[[135 127 141 127]
 [126 134 114 127]
 [129 133 109 117]
 [131 125 150 136]
 [145 123 149 141]
 [112 138 115 118]]
|
[[127 141 127 135]
 [127 114 134 126]
 [117 109 133 129]
 [136 150 125 131]
 [141 149 123 145]
 [118 115 138 112]]

[[126 126 134 138 119 148 127 127 126 140]
 [155 140 107 134 128 118 128 127 120 105]
 [141 127 127 156 134 137 118 156 119 104]
 [123 106 111 128 150 135  99  98 125 110]]
|
[[140 126 127 127 148 119 138 134 126 126]
 [105 120 127 128 118 128 134 107 140 155]
 [104 119 156 118 137 134 156 127 127 141]
 [110 125  98  99 135 150 128 111 106 123]]

[[140 126 132 145 120 138 143 103 144 133 109 111 112 108]
 [118 139 131 124 133 139 118 144 131 129 147 140 139 119]
 [116 115 139 132 139 112 136 141 128 136 146 124 151 126]
 [130 144 135 123 136 132 133 140 123 120 133 131 135 131]
 [126 101 140 124 143 111 135 126 117 110 103 112 154 114]]
|
[[108 112 111 109 133 144 103 143 138 120 145 132 126 140]
 [119 139 140 147 129 131 144 118 139 133 124 131 139 118]
 [126 151 124 146 136 128 141 136 112 139 132 139 115 116]
 [131 135 131 133 120 123 140 133 132 136 123 135 144 130]
 [114 154 112 103 110 117 126 135 111 143 124 140 101 126]]

[[111 125 107 145 129 144 133 101 107 125 103 122 124 124 133 127]
 [137 107 124 122 117 121 116 131 114 110 113 115 111 128 104 127]
 [135 145 137 121 139 136 124 107 127 142 136 144 143 141 155 136]
 [124 106 119 133 119 115 127 126 122 114 121 112 114 114 116 105]]
|
[[127 133 124 124 122 103 125 107 101 133 144 129 145 107 125 111]
 [127 104 128 111 115 113 110 114 131 116 121 117 122 124 107 137]
 [136 155 141 143 144 136 142 127 107 124 136 139 121 137 145 135]
 [105 116 114 114 112 121 114 122 126 127 115 119 133 119 106 124]]

[[106 110 140 150 150 112 105 122 153 141 143]
 [105 119 105 106 149 151 104 152 136 113 122]
 [150 110 139 136 121 141 116 110 136 142 111]
 [154 138 127 126 130 145 107 150 107 111 134]
 [103 136 148 146 118 111 104 143 147 112 146]
 [145 145 107 145 148 122 143 150 150 119 127]
 [144 144 135 143 143 117 107 126 136 113 121]]
|
[[143 141 153 122 105 112 150 150 140 110 106]
 [122 113 136 152 104 151 149 106 105 119 105]
 [111 142 136 110 116 141 121 136 139 110 150]
 [134 111 107 150 107 145 130 126 127 138 154]
 [146 112 147 143 104 111 118 146 148 136 103]
 [127 119 150 150 143 122 148 145 107 145 145]
 [121 113 136 126 107 117 143 143 135 144 144]]

[[124 133 127 130 132 131]
 [129 126 139 115 142 109]
 [128 132 130 125 121 133]
 [124 134 123 113 111 124]
 [129 127 140 135 122 143]
 [134 126 135 119 138 116]
 [124 133 119 111 116 123]
 [128 127 130 138 131 129]
 [127 124 125 148 130 124]
 [130 121 120 155 125 127]
 [132 120 129 147 122 121]
 [126 125 133 102 120 110]]
|
[[131 132 130 127 133 124]
 [109 142 115 139 126 129]
 [133 121 125 130 132 128]
 [124 111 113 123 134 124]
 [143 122 135 140 127 129]
 [116 138 119 135 126 134]
 [123 116 111 119 133 124]
 [129 131 138 130 127 128]
 [124 130 148 125 124 127]
 [127 125 155 120 121 130]
 [121 122 147 129 120 132]
 [110 120 102 133 125 126]]

[[113 115 124 128 127 121 127 125 131 127 129 138]
 [129 124 108 133 114 140 139 125 139 134 131 127]
 [136 132 119 132 117 130 144 129 129 120 107 127]
 [126 125 126 134 134 126 128 136 131 140 132 111]
 [128 128 131 133 126 117 132 121 135 125 128 126]
 [129 110 132 123 127 134 128 134 134 131 127 136]]
|
[[138 129 127 131 125 127 121 127 128 124 115 113]
 [127 131 134 139 125 139 140 114 133 108 124 129]
 [127 107 120 129 129 144 130 117 132 119 132 136]
 [111 132 140 131 136 128 126 134 134 126 125 126]
 [126 128 125 135 121 132 117 126 133 131 128 128]
 [136 127 131 134 134 128 134 127 123 132 110 129]]

[[132 136 121 133]
 [132 115 124 136]
 [115 138 106 111]
 [135 137 132 135]
 [141 151 125 131]
 [116 136 133 116]
 [147 138 116 135]
 [116 127 131 129]
 [118 141 132 127]
 [138 152 141 126]
 [124 127 141 125]
 [122 121 128 117]]
|
[[133 121 136 132]
 [136 124 115 132]
 [111 106 138 115]
 [135 132 137 135]
 [131 125 151 141]
 [116 133 136 116]
 [135 116 138 147]
 [129 131 127 116]
 [127 132 141 118]
 [126 141 152 138]
 [125 141 127 124]
 [117 128 121 122]]
